128 stands for zero in the data rows.
Some points, one per row:
[101 161 153 151 182 138 184 182 152 132 138 131 162 179 132 161 148 136
 135 175 144 142 148 161]
[ 97 112 163 130 163 155 184 137 141 148 157 134 174 173 171 154 152 122
 138 131 133 140 169 182]
[122 144 139 146 152 120 129 138 118 147 137 119 142 143 165 183 141 143
 107 107  99 127 142 162]
[ 84  85 106 145 173 181 146 155 164 147 155 151 130 149 145 133 130 118
 110 159 130 149 154 182]
[119 135 148 123 153 162 149 142 124 155 124 121 124 111 109 128 120 155
 140 136 163 151 148 114]
[133  85  97 103 127 171 153 147 157 135 130 154 170 120 161 141 126 151
 150 123 133 126 132 150]
[143  98 122 105 102 120 162 168 169 145 140 174 143 121 123 120 115 104
 131 133 120 140 136 131]
[109 105 110 108  91 102 114 123 126 146 121 129 133 128 124 147 155 143
 147 135 143 141 136 167]
[173 112 111  95  91 130 138 162 158 170 167 179 176 125 125 142 154 149
 118 119 140 137 134 158]
[118 131 132 122 112 106 130 132 112 132 142 129 145 109 147 118 123 112
 120 124 157 141 141 116]
[109 131 155 139  94  97 134 144 174 182 142 158 150 136 139 141 138 140
 142 141 142 158 134 132]
[131 114 117 140 146 113 124 134 140 150 149 119 152 114 113 105 140 101
 109  90 107 112 161 157]
[118 142 140 126 149 135 161 140 140 172 166 162 123 146 116 115  99 127
 128 137 134 138 128 120]
[120 115 104 122 102 109  94  91 114 111 145 139 133 145 128 121 134 117
 117 124 123 142 149 170]
[151 135 141 141 114 105  94 106 143 184 145 172 188 165 136 123 146 158
 127 157 167 138 182 136]
[125 153 134 155 136 112 123 143 120 156 145 121 125 144 158 180 140 141
 112 107 114 120 127 136]
[ 80 127 182 137  88  88 118 164 187 149 119 116 152 104 119 113 111 165
 146 163 157 150  88 118]
[123 135 136 104  93  99 152 140 137 169 128 131 147 128 117 150 157 137
 159 163 152 143 125 127]
[108 134 145 124 111 119 136 130 106 123 123 116 143  97 133 111 124 111
 131 131 156 138 116 110]
[114 151 126 103  96 110 103 110 101 102 135  96 102 105 102 136 141 168
 131 163 138 133 119 107]
[146 166 118  95  99 123 156 141 127 112 114 139  95 125 105 112 143 133
 180 176 118  92 114 136]
[134 137 126 150 121 141 127 126 143 137 137 165 144 150 127 137 163 143
 162 144 142 115 102 105]
[138 154  94 106 146 153 136 128 114 102  97 135 138 101 103 103 112 152
 134 132 143 117  83 139]
[136  98  77 109 174 155 158 141  99 136 115 104  91 120 100  99 108 120
 178 179 165 121  81 111]
[156  80 131 117 135 142 166 121  92  93 113 114 118 136  91 142 133 133
 130 180 124 143  97 126]
[128 133 112 130 145 150 129 127 114 105  92 120 123 103 108 102 110 138
 131 139 138 128  88 128]
[ 90 111 109 136 152 128 131 135 111  81  90  93  90 118 105 136 124 123
 138 179 179 127  99  84]
12 more points follow, each with its number after it:
[ 77 111 169 168 129 156 101 112 109 127  92 133  98  98  95 117  99 118
 124 132 153 162 115 108] 0
[136 138 145 137 133 127 133 134 130 159 132 131 153 145 124 143 124 136
 141 114 122 114  98  85] 1
[ 97 128 155 129 106 105  80 107  83 104  92 140 114 112 135  87 104 139
 115 143 146 173 124  82] 2
[162 127 122 106 140  93 128 125 109  89 131 119 105 101 119 105 103 146
 114 112 116 102 145 109] 3
[136 121 138 130 137 114  99  87 126  82  91 116 101 104 143 105 124  99
  96 115 107 110 119 130] 4
[124 144 134  99 107  85 111 126 126  81 100 132 108 139 109 138  97 113
  88 107  89 130 128  77] 5
[148 145 108 102 116 129 132 156 137 112 132 117 126 100 128 114 131 125
 146 109  99  98 121 136] 6
[135 111 103 126 136 115 130 111  82 111 129  92  89 107 116 133 130  96
  82  90  94 109  87 105] 7
[120 136 117 142  96 103 102  84  90 112 113 131 135 118 134  94  84 125
  92 120  79 111  91 127] 8
[156 151 116  96 107  88 103 102  92  92 114  87  91 137 135 117  93  82
  85  77 128 105 106 116] 9
[145 131 107 100 103  87  93 131 113  92 125 123  95 102 130 116 115 134
 146 144 138 114 129 123] 10
[105 124 137 108 103 103  93  93  87 134  90  92 142 127  98  99 143  96
 112  97 106 114 126 126] 11
Which two of these numbered points are nearest to each point below, looking only along the 8 directions in which the first points spread most? Their numbers follow each, nearest first.
[138 134 147 179 150 151 167 161 168 135 131 155 119 149 131 122 125 128
 123 144 134 119 113  91] > 1 6
[139 139 107  94  99  98  96 116 119 100 131 127 110 104 139 115 139 138
 144 154 140 108 115 130] > 10 3
[105 124 154 185 143 134  90  98  87 128 114 105  91 107  95 121 119 162
 132 161 122 104 130 116] > 2 0
[164 154 125 156 140 131  89  80 127  89 130 105  97 123 117 139 171 156
 137  92  78 109 171 136] > 8 4
[ 99 140 145 153 160 154 133 129 118 119 129 112 112 105 138 104  95 101
 111 133 154 128 126 103] > 0 4
[145 120 131 118 139 129 139 133  96  97 122 109 116 109 110  94 119 120
 119 151 139 124 130 116] > 3 10
[114 150 148 137 146 137 102 107  92 110 104 105 115 115 144 130 128 112
 123 117 147 118 124 113] > 4 3
[166 115 110  95 119 157 163 127 125 146 131 125 107 128 133 119 134 165
 152 120 107 127 123 170] > 6 1
[119 127 144 163 115 122 116 125 135 156 145 190 162 171 139 145 165 152
 152 141 142 127 108  91] > 1 6
[138 144 152 124 152 154 144 130 106 129 116 102 102 103 110 104 105 148
 146 153 169 147 130  93] > 0 1
[117 110  95  90 110 124 108 119 105 127 125 131 116 126 107 111 119 101
 135  90 124 123 120 120] > 3 10
[141 145 141 139 123 148 134 129 133 158 122 147 143 140 130 141 123 136
 141 139 132 123 134 130] > 1 6
[127 138 157 109 107  96 104 147 142 142 172 187 140 152 159 130 145 156
 136 178 146 167 154 119] > 1 10
[138 150 128 110 104 106  93 106 105  95 108 131 117 122 112 103 138 115
 103 111 136 174 166 140] > 11 8
[165  92 105 114 103 141 166 185 151 153 133 125 106 108  97 102 138  96
 135 121 122 126 147 179] > 6 3
[166 108 123  91 119 154 152 120 112 140 119 135 100 124 127 108 119 177
 165 132 107 126 113 176] > 6 10
Now 12 new points, numbered from 0 again:
[ 92  91  94 104 129 111  84 113 115 116 107 122  99 147 102 105 122 150
 105 109 119 174 178 161] 0
[140 103 108  96 147 145 119 116 109 103 110 100 112 113 131 112 122 150
 139 157 118 104 130 153] 1
[ 97  88 125  98  85  96  81 111  92 134 109 103 111 116 119 162 165 149
 169 144 136 149 141 162] 2
[ 78 107  84 107 105 124  97  99 102 117 138  98 135 119 133 122 171 134
 136 148 184 149 166 127] 3
[ 77 106  84  85  83 123  80  89 102 117 110 127 108 131 120 126 137 138
 140 141 155 167 131 145] 4
[122  95 105  78  83  84  79  81 113 134 101 146 127 135 169 176 141 181
 164 135 143 140 169 135] 5
[114 118 114 136 127 125 110 110 122 117 128 111 137 146 133 121 111 114
 113 115 128 130 166 121] 6
[108 128 163 126 129 162 155 168 158 170 158 185 158 138 149 173 128 120
 151 129 131 132 130 124] 7
[149 149 129 106 122 118 117 121 112 126 127 122 125 147 133 122 117  92
  89  82 131 115 105 119] 8
[109 130 137 132 146 167 166 144 138 133 146 154 135 123 146 129 120 132
 120 111  88 103 116  97] 9
[120  98 125 107 104 122 147 160 158 154 152 169 154 144 128 123 113 112
 131 114 116 119 119 123] 10
[122 112 106  99  90  90 117 123 164 175 141 176 166 184 154 136 112 119
 131  94  97 128  90 106] 11
The same question for these:
[ 92 104 145 120 148 110 106  88 104 130 130  99 104 129 104 150 142 118
 133 170 149 120 117 112] > 3 6
[107  98  81 111  98 110  90  90 112 101 113  93 135 135 117 106  88  86
 104  91 110 121 167 125] > 0 6
[143 130 104 103  77  77 112 111 154 168 135 189 179 195 170 132 119 120
 135  80 108 126  81  96] > 11 10
[108 112 106 124  80  94 104 108 165 157 154 172 167 196 147 170 133 122
 128 110 129 105 121  91] > 11 10
[163 156 122 112 108 128 108  96  90 106 106 127 130 161 184 160 160 186
 165 140 134 151 129 165] > 5 2
[143 154 168 115 120 111 108 108 109  98  83 115 111 118 119 156 146 169
 125 142 125 117 150 137] > 2 1
[108 102 105 115 123 110 149 141 161 151 151 126 157 122 121 119 112 116
 120 115 127 139 115 132] > 10 11
[127 116 136 134 132 141 151 140 165 156 152 134 154 138 126 160 123 145
 125 146 130 135 156 155] > 7 10
[154 104 122  94 168 155 139 133 118 108 104  94 108  92 140 108 118 170
 151 176 111  85 115 137] > 1 9
[105  95  95  87 107 109  82  90  85 131 115 134 109 137  89 104 101  79
 122  77 131 139 116 102] > 0 6
[ 96 117 149 114 154 137 178 151 147 146 154 140 164 163 163 135 131 123
 117 123 119 137 150 162] > 7 9
[165 160 109 127 124  95 118 180 142 169 142 156 125 136 121 158 111 126
 128 124 137 140 187 136] > 11 10
[ 94 110 138 169  88  94 101 136 155 188 139 161 145 123 126 119 148 129
 172 133 155 148 116  81] > 11 10
[117 100 116 128 130 101 111 149 144 146 148 140 169 157 146 156 146 153
 148 129 132 137 146 129] > 11 7
[163 136 141 185 165 180 160 155 168 125 143 112 141 127 152 121 107  95
  92  91  97 110 107 134] > 9 8
[117  89 120 113 123 155 138 151 157 138 127 141 152 113 140 127 125 134
 136 121 143 141 130 146] > 10 9
